One turn or mirror swaps these rows in pairs. Which row does each one swap with?
D: [  9  10  -3 -12  18   4 -19   0 -15 -25  18  -7 -13   7  -8   4  12  11
 -42  19 -18  17  -2 -33  18 -11 -22  -5   4  -7 -34 -10 -15 -14  11  -3
  23  17  -5  -6 -17  27   4  -9 -13]
C: [  1  14  24 -11  24  -6 -38 -10 -17   4  24   3  10 -15  27  20 -18 -22
   5  20 -22 -19   5 -17 -17   6  27  23   7  -7  12 -21 -15   5 -16  19
  25   6  -6  25   3  23  -2 -10   4]
R: [-15  24   3   6   5  13 -21 -18  -9 -20  13 -26  -9   8   3  -4   2  17
 -37  21 -38  23 -11 -17  18  -4   6  12  -4 -13 -36   6  -7  -6   5 -16
  19  18   0  11 -21  28   9 -28  -6]
L: [  1  10  20  -6  30  -2 -29 -13 -29   2  20   3   7   1  36  13 -23 -19
  18  27 -19 -23  -1 -22 -13   7  20  18   3 -12   6 -17 -13  15 -18  24
  19   9 -17  13   5   7  11   8   8]
W: [-10   0  17   1  12   8  -4 -10 -23  -4   9 -12   6  22  45 -11 -19   2
   7  19  -1   9   2 -27  -3  19  12  -1 -25  -8   0  -6 -18  36 -10   3
   6  10 -21  -8  24 -12 -11  29   4]
Q: [ -5  -4  -6   2  -1   3 -27 -16 -10  -2 -28  -6   4 -30 -10  -1  -7  -3
 -14   2  23  19  -9 -18   3 -15  12  -8   2  13   6 -19 -38  -9   2 -26
   6   4  -9  11 -15  30 -25   1   2]
B: [-14   1  -6  16  16   7 -32  -7 -19   2 -39   5  20 -15   1  -6 -22 -12
 -17   4   2  46  -2 -29  -3   0  27   3   4   3  -1  -8 -31  -8 -24 -20
  10   9  -2   2   0  50 -17 -13  -9]
M: [-12  -7  -1  29   1  -4 -20 -21 -17   2 -36   3  11 -23  15  -5 -21 -11
  -9  -2  26  11  -3 -17   0   0  13   0   0  15  19 -19 -20  11 -10 -24
  11  10  -8  14 -10   7 -27   4   1]
J: [ -6 -26  -1  18   4  13 -24 -19 -22  -2 -35   3   6 -31   4  -3 -16 -11
 -13  -5  22  27   3 -21  -4  11  24   1   5  21  12 -10 -24  -3  -7 -13
   6   4  -4   0 -11  15 -14 -15  -2]
P: [ -2  -5   9   7  14   6   6  -5 -21 -11  -4  -9  -3  30  37 -11 -20   5
  -1  19   7  11   7 -30   9  20   2   0 -22 -11 -14   1 -14  34  -5  -4
  -4  18 -17 -12  23 -10  -9  24  -6]
H: [  8  23   7 -18  12  -2 -14 -11 -11  -9  13 -12 -19  26   9   1   1  13
 -31  32 -35  12 -11 -36  -3   4   0   2  -2  -3 -50 -12 -11 -11   6  -5
  21  16   3  -5 -11  31   8 -24  -9]
S: [-12  -6   2  31   0  12 -27 -23 -15 -10 -27 -10   9 -17   7   7 -28   7
 -22 -12   9  30  -7 -11   4  -8  19   8  15   8  -3  13 -30   1 -10 -25
  -1  12   1  15 -30  21  -9 -15  -8]
G: [ -2  -3  15  -2   6   9  -7 -11 -23  -8   6  -5   3  21  42 -12 -25  -4
  18  24  -4  -3   4 -27  -2  19   5   5 -13 -17  -2  -7 -16  27 -12   7
  -2  12 -21  -5  22 -19  -6  25  -2]
T: [ -3  23   3  -6  17  -2 -21   6 -14  -8  -6   1  -5   9  -2 -12 -10   4
 -34  20 -42  35   1 -37   4  12 -11   7   3 -22 -34   4 -15  -4   2 -16
  19  17  -6 -17   0  42   1 -29 -23]
K: [ 13  20  12 -20  18  -1 -17 -10 -13 -24  30 -15 -12  16  16   9  11   4
 -33  34 -30  14  -2 -39   3 -10  -2  14  -4 -21 -32   2 -14  -8  10  11
  17  27   1   0  -4  22   8 -17 -11]
Y: [  6   2  25  -2  31  -6 -26  -1 -22   4  26   5   4  -7  35  14 -24 -16
   8  22 -28 -25   6 -27 -17   9  17  21   5 -14   6 -10 -18  18 -17  22
  18   3  -5  22   3  12   5   4   2]

W swaps with Y
B swaps with T
C swaps with P

One turn or mirror swaps these rows in pairs. Which row does each one swap with?
zizag: [ 29  26  14  -3   8  41  25   8  10  -8 -16 -38 -21 -31  22 -22 -31   8
 -37  33  -9]
kodo: [  0 -16   3 -14   3  23  15 -20   8 -28  20 -25 -54  -5  20 -39   7 -14
  -3 -11  -3]
delog: [-17  -1   2 -34  -6  17  -5 -11 -10  -8   5 -24 -41   9  42 -13  -2   0
  -8  21 -14]
gid: [  0   0  10 -29 -17  32   0   8 -18 -10 -28 -35 -32 -11  19  -9 -12  10
 -22  32  -2]
Rasit: [ -5  18  -2 -11   9  31  24 -31  11 -37  16 -35 -41 -28  36 -41 -11 -15
  -8 -19  -5]
vedat: [ -7   6   1 -12  -1  21  17 -29  14 -33  21 -34 -45  -6  40 -36  -5 -14
  -3 -21  -7]
Lan: [ 32  22  21  -6  14  27  17   4   3   3 -10 -38 -28  -3  35 -30 -29   5
 -26  47 -16]
bubaf: [ 25  30   7  -4  15  46  32  -5  12 -15  -6 -37 -20 -42  24 -33 -30   3
 -33  28  -7]
kur: [ -5   0  19   2 -17  37   9  -4  -3 -41 -18 -39 -36 -27   9 -17  -6  -2
 -10 -12   5]
nopu: [  7  -6   8  -7 -22  30   8 -11   2 -42  -8 -45 -39 -11  15 -12   2  -6
  -5 -18  12]
dedet: [ 23  22   6  -6  18  24  10  -4  12   6  17 -36 -19  -5  36 -13 -13   7
 -23  46 -20]
Zesum: [ 32   3  17  -3  11  37  24  13   7   1  -8 -31 -30 -20   7 -31 -15   7
 -30  45  -7]
Tisa: [  3  -3  16 -10 -12  21  10 -18  -3 -37  -2 -43 -50   2  31 -35  -9 -15
   3 -19   2]
tino: [  2  22  10   1  26  24  11 -12  12   2  18 -25 -21  -7  40 -16 -11   5
 -18  41 -30]

delog swaps with gid
bubaf swaps with Rasit
kur swaps with tino

